In the data rows, 500 means zero.
Here are some points, each followed by its number:
  408  439  444  555  528  423  707  460  535  504  414  737  508  496  481  432  489  617  461  481  569  599  337  523  529  442  322  592  584  478  474  429  479  451  726  629  475  404  570  469  597  565  509  438  503  398  548  562 0
  480  485  589  546  493  373  386  555  483  535  515  480  316  488  430  568  454  434  434  396  472  542  561  529  422  467  455  462  515  547  429  459  714  426  612  432  477  428  492  513  525  446  474  573  607  451  499  376 1
  585  449  498  521  386  585  403  523  520  557  422  414  437  424  576  588  401  424  505  397  513  643  381  544  582  510  505  484  471  641  480  335  523  461  559  465  560  557  457  492  539  497  374  633  430  534  617  445 2
  510  531  504  584  629  545  570  507  396  403  428  435  502  428  453  525  516  552  399  533  572  540  462  462  609  663  431  521  508  357  424  467  557  478  422  468  547  409  505  573  529  506  580  692  488  603  500  499 3
  360  528  548  571  395  495  442  481  544  542  498  457  572  505  522  461  580  592  562  616  448  593  457  571  442  527  467  468  464  616  466  558  513  495  465  470  583  590  518  481  464  487  555  516  617  560  464  456 4
  327  646  555  157  587  531  388  546  542  468  439  565  428  556  374  348  477  355  361  564  519  582  439  627  483  427  552  450  447  541  557  397  375  475  458  339  414  460  548  485  439  445  461  571  608  421  560  561 5
  546  536  568  593  619  529  448  586  367  381  398  467  451  436  512  540  540  620  397  527  504  490  484  457  654  625  452  529  537  390  477  431  555  413  514  488  563  440  558  559  538  490  544  545  483  555  545  581 6
  510  450  517  572  404  567  531  452  629  568  435  587  668  598  560  545  365  400  751  412  401  312  549  427  502  343  526  623  618  374  486  632  455  519  543  541  374  544  478  655  584  634  619  502  351  447  436  581 7
  512  522  605  535  533  487  402  579  459  539  502  518  454  466  420  530  519  419  488  524  499  580  537  447  402  485  474  478  553  536  404  486  719  418  501  408  465  445  532  580  455  371  440  505  531  464  469  369 8
  623  411  464  612  534  438  626  650  643  482  586  476  693  470  570  652  685  604  503  451  581  511  564  546  337  550  279  366  559  397  234  803  295  687  582  393  337  514  571  701  466  610  482  596  551  464  475  540 9
  360  358  524  622  530  533  445  368  478  551  634  452  311  586  427  522  538  588  589  499  562  413  612  403  568  556  388  496  253  456  480  454  501  433  541  405  528  481  394  497  662  639  614  461  629  639  498  532 10
  496  623  423  499  570  451  481  368  471  600  440  433  526  435  482  346  464  519  506  594  417  491  586  462  378  574  365  546  495  531  475  579  452  656  503  548  508  405  438  407  350  493  583  425  670  487  397  436 11
  407  568  502  420  355  339  512  460  515  538  450  515  505  668  592  484  454  578  423  385  513  328  312  515  409  489  395  299  428  469  403  591  418  450  457  606  463  463  591  419  561  530  523  355  462  495  488  480 12
  552  469  316  551  569  554  332  383  520  506  410  406  468  547  392  584  345  370  463  539  597  438  446  611  501  737  669  550  484  442  294  642  430  633  568  499  463  358  429  564  411  488  487  511  375  544  518  461 13
  447  314  426  658  593  522  601  351  460  498  635  393  532  703  368  531  482  627  601  458  476  509  525  366  562  555  550  435  316  399  484  488  430  333  588  359  543  494  387  477  574  599  532  630  552  563  549  541 14
  560  330  474  608  553  434  575  444  723  381  602  461  459  559  586  689  777  544  537  391  454  526  533  525  316  654  620  499  563  391  493  628  384  491  338  371  436  435  647  625  505  556  518  598  424  485  338  634 15
  659  466  394  462  547  581  557  552  437  465  555  445  393  506  579  452  533  578  471  458  476  532  462  424  517  452  485  365  381  555  603  440  390  427  618  519  518  549  530  356  429  360  389  492  598  449  584  598 16
  605  512  487  463  464  560  406  556  511  537  448  457  555  552  516  548  532  372  547  444  618  330  358  481  508  386  545  405  475  487  499  434  500  640  450  537  532  634  422  439  553  449  431  409  513  538  597  488 17
  620  542  603  389  396  440  540  584  568  796  497  505  535  414  362  562  530  563  428  389  430  520  475  375  441  516  485  417  597  424  409  401  501  444  483  447  636  585  534  788  594  835  622  484  407  689  354  383 18
  383  544  605  474  471  403  372  587  428  515  495  523  563  564  456  566  501  404  446  420  564  566  452  524  450  404  461  423  527  453  498  522  651  436  411  526  490  453  420  431  536  431  546  495  229  427  556  542 19
  366  557  549  589  401  470  408  488  532  486  532  380  636  607  538  458  542  637  559  589  402  523  597  572  452  507  400  427  502  589  498  579  504  499  418  458  565  630  503  490  433  455  550  535  572  472  471  521 20
  607  539  643  739  588  629  372  760  557  292  384  291  430  292  663  571  553  327  537  526  445  485  543  550  713  352  508  774  569  298  649  534  533  378  615  522  434  572  388  675  529  483  732  544  622  646  471  422 21
  660  503  507  401  554  358  548  498  320  526  514  567  655  549  643  641  403  421  502  660  531  671  541  479  463  507  645  578  417  521  472  541  614  460  534  775  537  490  703  446  588  423  510  257  464  525  516  597 22
  610  499  403  810  621  689  454  492  356  437  637  728  455  444  853  763  530  747  489  334  551  539  452  684  182  615  553  442  588  677  461  339  571  449  498  397  164  543  557  441  298  812  670  431  636  216  300  312 23
  364  498  518  602  404  519  332  454  550  581  481  503  434  451  492  441  615  586  593  589  543  541  442  543  466  479  420  493  426  623  448  566  499  385  506  495  576  594  504  470  475  500  552  342  465  541  522  440 24
  518  438  398  565  618  494  335  475  568  355  653  369  412  622  448  451  376  432  359  449  319  535  523  559  551  554  357  553  411  433  554  468  445  626  383  394  342  390  412  486  514  502  452  475  591  524  417  398 25
  463  524  419  518  535  484  606  526  586  584  452  636  485  613  316  437  638  567  435  548  429  540  454  658  447  464  503  501  557  455  476  477  493  636  560  599  515  540  478  504  461  576  619  417  570  565  532  452 26
  622  474  344  511  381  640  405  533  566  444  536  455  604  541  600  430  473  410  375  492  434  580  760  556  563  577  457  517  549  591  612  428  432  480  499  492  488  510  415  421  457  464  337  547  439  438  444  661 27
  362  494  556  525  398  510  548  481  522  595  483  524  645  448  531  487  584  564  560  627  397  355  475  564  523  490  592  515  431  634  481  540  507  343  569  551  583  575  517  487  477  498  615  471  461  568  568  581 28
  553  343  358  647  446  605  403  532  536  585  508  550  632  513  410  512  580  492  545  457  461  512  496  529  565  457  488  497  565  449  566  479  470  643  495  587  591  596  341  410  509  519  453  413  610  468  584  491 29
  362  269  528  602  488  623  638  466  538  550  479  646  537  502  524  495  548  529  652  516  434  430  413  468  600  450  455  568  368  498  470  595  419  563  391  449  471  486  562  541  531  543  552  620  435  489  596  478 30
  478  540  557  566  574  449  386  613  440  505  451  531  486  620  449  546  596  444  470  479  621  581  611  510  391  407  450  431  507  435  448  533  677  622  451  533  436  468  476  442  470  373  560  434  427  485  492  271 31
  623  478  369  508  522  615  504  561  527  432  584  420  544  556  528  480  393  412  349  498  548  424  446  574  561  620  555  517  498  572  573  400  466  461  297  436  440  455  421  480  467  442  370  509  434  479  468  514 32
New points follow, each followed by the number of its nearest point above by angle.
  537  293  404  623  668  642  541  403  406  518  564  403  494  430  333  598  467  604  594  440  529  652  374  370  555  578  438  441  358  443  479  386  416  472  526  367  575  535  409  490  548  507  455  473  540  494  638  487 : 14
  590  627  676  558  725  238  571  551  815  397  763  564  555  354  675  401  396  512  338  454  706  637  654  180  386  453  506  519  763  834  542  424  343  540  640  705  960  564  491  452  385  641  395  597  463  857  569  517 : 18
  503  613  427  507  600  452  579  392  454  601  451  452  486  489  473  355  508  545  509  607  718  502  467  431  393  544  389  519  490  542  468  564  492  577  438  581  521  435  430  388  348  475  557  414  550  518  412  633 : 11
  456  566  547  455  465  397  454  439  536  407  687  409  628  584  585  404  506  561  439  566  326  494  581  440  497  521  472  476  286  469  510  558  565  574  414  513  377  420  529  483  652  541  562  452  566  694  342  537 : 25
  549  382  362  652  465  576  475  540  528  616  469  564  486  618  408  544  574  478  561  436  372  450  490  493  535  447  536  528  564  426  567  472  501  651  549  566  572  610  330  428  557  562  475  510  547  501  581  335 : 29
  479  567  469  431  366  513  514  386  532  439  578  556  544  444  627  439  567  532  503  629  542  541  572  333  491  621  423  477  393  491  397  546  595  352  550  501  408  450  562  466  707  502  380  468  604  608  244  567 : 10
  498  507  453  510  553  305  587  423  477  527  463  564  445  525  608  547  451  489  444  498  529  577  428  482  384  520  509  469  385  494  409  509  550  486  385  717  484  426  643  370  632  477  557  546  509  517  500  552 : 22
  616  418  393  490  595  595  370  500  432  460  603  410  474  471  516  411  521  568  470  444  470  558  500  379  524  526  647  336  377  453  577  480  375  423  484  445  467  511  517  354  416  394  389  521  500  466  519  437 : 16
  787  438  568  259  606  342  422  504  71  643  817  367  540  553  388  746  368  427  656  794  506  486  346  539  497  466  603  628  442  460  758  538  522  398  465  693  823  844  608  535  370  574  638  514  514  515  554  430 : 22
  387  514  514  568  582  437  435  470  568  372  654  414  336  284  506  425  447  483  349  509  464  360  320  485  548  545  532  610  317  422  577  404  578  505  326  390  343  341  418  454  695  608  599  627  423  656  289  486 : 25
  444  587  513  511  564  481  474  442  528  305  581  486  523  536  525  451  463  521  432  613  430  470  477  465  582  535  628  645  420  467  539  399  642  390  312  430  390  391  465  565  758  566  507  428  348  636  328  406 : 25
  471  592  419  464  534  439  419  366  470  619  456  417  654  463  488  371  438  488  490  586  563  526  536  476  407  624  474  545  494  529  437  598  447  543  462  566  497  417  435  427  345  509  560  560  656  474  429  533 : 11
  526  523  438  408  457  508  522  428  495  430  495  597  455  451  569  468  550  515  542  639  593  563  509  355  498  564  454  482  476  510  364  605  552  615  554  486  426  454  650  539  624  396  328  469  447  527  410  486 : 22
  493  602  461  466  555  476  446  377  408  600  480  515  420  501  489  356  540  579  561  647  478  495  586  407  471  538  494  544  502  603  503  512  523  529  440  565  558  444  470  382  431  451  529  336  353  483  498  528 : 11
  498  653  614  405  562  584  577  569  420  482  288  504  560  490  572  480  467  581  437  445  617  425  475  273  510  532  549  445  663  353  535  362  423  689  426  446  623  540  544  624  578  660  567  602  364  435  433  449 : 18
  510  540  458  577  632  581  481  456  445  435  419  408  530  541  411  559  469  459  440  533  517  451  426  501  526  703  594  512  450  359  351  519  506  525  548  450  484  386  456  588  492  535  569  473  473  603  469  496 : 13
  493  384  470  599  602  392  554  477  536  272  386  734  390  426  512  472  334  612  567  456  475  476  490  543  672  349  653  680  662  473  498  538  473  444  313  589  373  397  698  549  563  375  391  481  376  294  658  481 : 0
  539  514  609  559  651  492  481  655  346  361  390  498  509  716  514  506  527  618  385  464  435  402  392  443  659  565  640  538  543  367  511  421  511  613  601  500  588  420  583  571  499  502  548  557  455  473  595  627 : 6
  527  553  424  378  451  495  393  555  529  431  514  471  577  484  413  642  518  517  488  486  478  504  487  590  459  527  538  284  471  340  347  657  433  431  430  555  485  622  548  606  532  448  529  499  519  601  562  429 : 9
  629  495  795  381  737  139  449  427  493  616  637  412  566  506  589  280  802  742  504  422  561  609  357  422  661  454  495  773  387  697  455  459  273  307  477  183  399  134  612  536  347  762  216  448  369  495  715  410 : 5
  463  416  530  443  483  494  376  463  409  524  577  560  630  334  397  430  444  545  715  505  443  380  414  417  558  394  464  528  577  447  589  683  379  469  447  520  495  532  495  571  368  495  530  626  459  324  539  586 : 7
  524  504  628  446  454  538  488  612  407  539  531  557  549  398  496  505  556  404  471  606  475  380  420  482  508  497  424  538  577  621  508  497  713  420  410  429  494  454  571  590  443  373  418  524  611  496  459  443 : 8
  400  546  481  469  488  410  453  472  533  516  425  713  466  444  421  452  530  620  415  462  580  576  478  653  550  446  333  553  539  508  504  394  587  489  369  696  520  436  525  452  582  593  619  464  496  545  557  449 : 0
  423  586  496  290  664  576  429  534  594  508  377  532  671  386  412  431  464  281  396  573  488  547  462  652  497  389  580  527  413  506  512  376  372  600  559  365  385  505  560  462  457  442  427  375  520  505  585  419 : 5
  474  459  487  506  557  416  442  502  482  382  397  732  293  516  487  449  401  643  504  483  561  462  548  538  569  427  487  619  623  496  515  435  501  634  362  635  459  405  634  482  613  485  467  414  540  357  606  576 : 0
  599  463  424  586  728  588  529  559  499  510  470  607  420  419  648  666  483  382  430  527  538  530  364  713  389  452  544  600  455  599  477  384  446  271  582  455  285  511  577  459  457  594  557  562  570  383  534  624 : 23
  605  512  540  325  476  424  534  521  412  467  496  594  500  371  639  558  477  479  506  647  613  507  544  424  507  528  541  544  501  569  435  583  578  412  553  618  502  458  713  502  553  388  380  665  402  497  484  324 : 22
  426  528  545  550  549  452  488  591  447  507  444  525  428  451  454  523  572  424  473  439  565  653  435  503  403  401  540  414  519  399  448  517  667  468  437  520  452  456  446  427  503  397  568  545  516  460  492  438 : 31
  468  504  480  481  422  522  400  527  456  606  442  538  743  545  403  535  496  417  517  441  680  762  567  444  499  462  603  502  599  411  558  437  536  534  584  535  591  552  289  478  607  631  528  492  586  472  532  473 : 29
  499  664  628  282  459  569  577  536  400  594  344  547  437  518  514  512  467  576  436  453  297  394  404  242  470  553  413  381  631  412  527  302  451  512  438  435  627  539  540  646  624  748  571  517  442  470  387  642 : 18
  632  710  455  609  608  572  697  487  772  463  374  269  480  708  590  544  443  544  663  670  331  519  619  540  310  384  404  590  546  657  405  427  494  543  549  374  498  752  590  665  505  388  523  560  524  645  420  544 : 20
  558  566  632  571  479  632  531  585  584  484  384  528  581  495  668  521  448  383  647  460  612  524  513  392  571  336  675  677  577  438  586  476  510  371  561  557  433  554  465  667  620  626  673  544  513  571  421  492 : 21
  467  363  570  461  516  460  460  218  687  287  577  442  639  467  523  712  780  514  561  336  519  542  566  565  327  728  714  544  555  427  733  436  484  472  611  446  527  413  717  511  512  432  528  407  543  574  275  562 : 15
  495  545  643  485  539  397  557  642  454  531  542  464  495  550  432  580  457  435  391  453  594  604  531  531  405  457  316  469  546  578  435  403  716  479  634  437  482  449  492  538  485  397  515  660  593  469  519  514 : 1
  586  379  446  611  563  605  533  452  457  496  451  396  552  412  527  552  429  565  562  417  619  328  670  418  610  540  408  454  391  577  499  363  435  478  534  424  573  542  459  427  521  477  373  801  557  487  649  544 : 14
  545  733  687  466  527  512  384  269  231  313  719  620  597  580  572  573  572  660  615  278  388  585  517  809  555  512  412  544  472  626  606  297  701  325  453  484  258  455  519  304  128  739  613  545  586  682  504  341 : 23
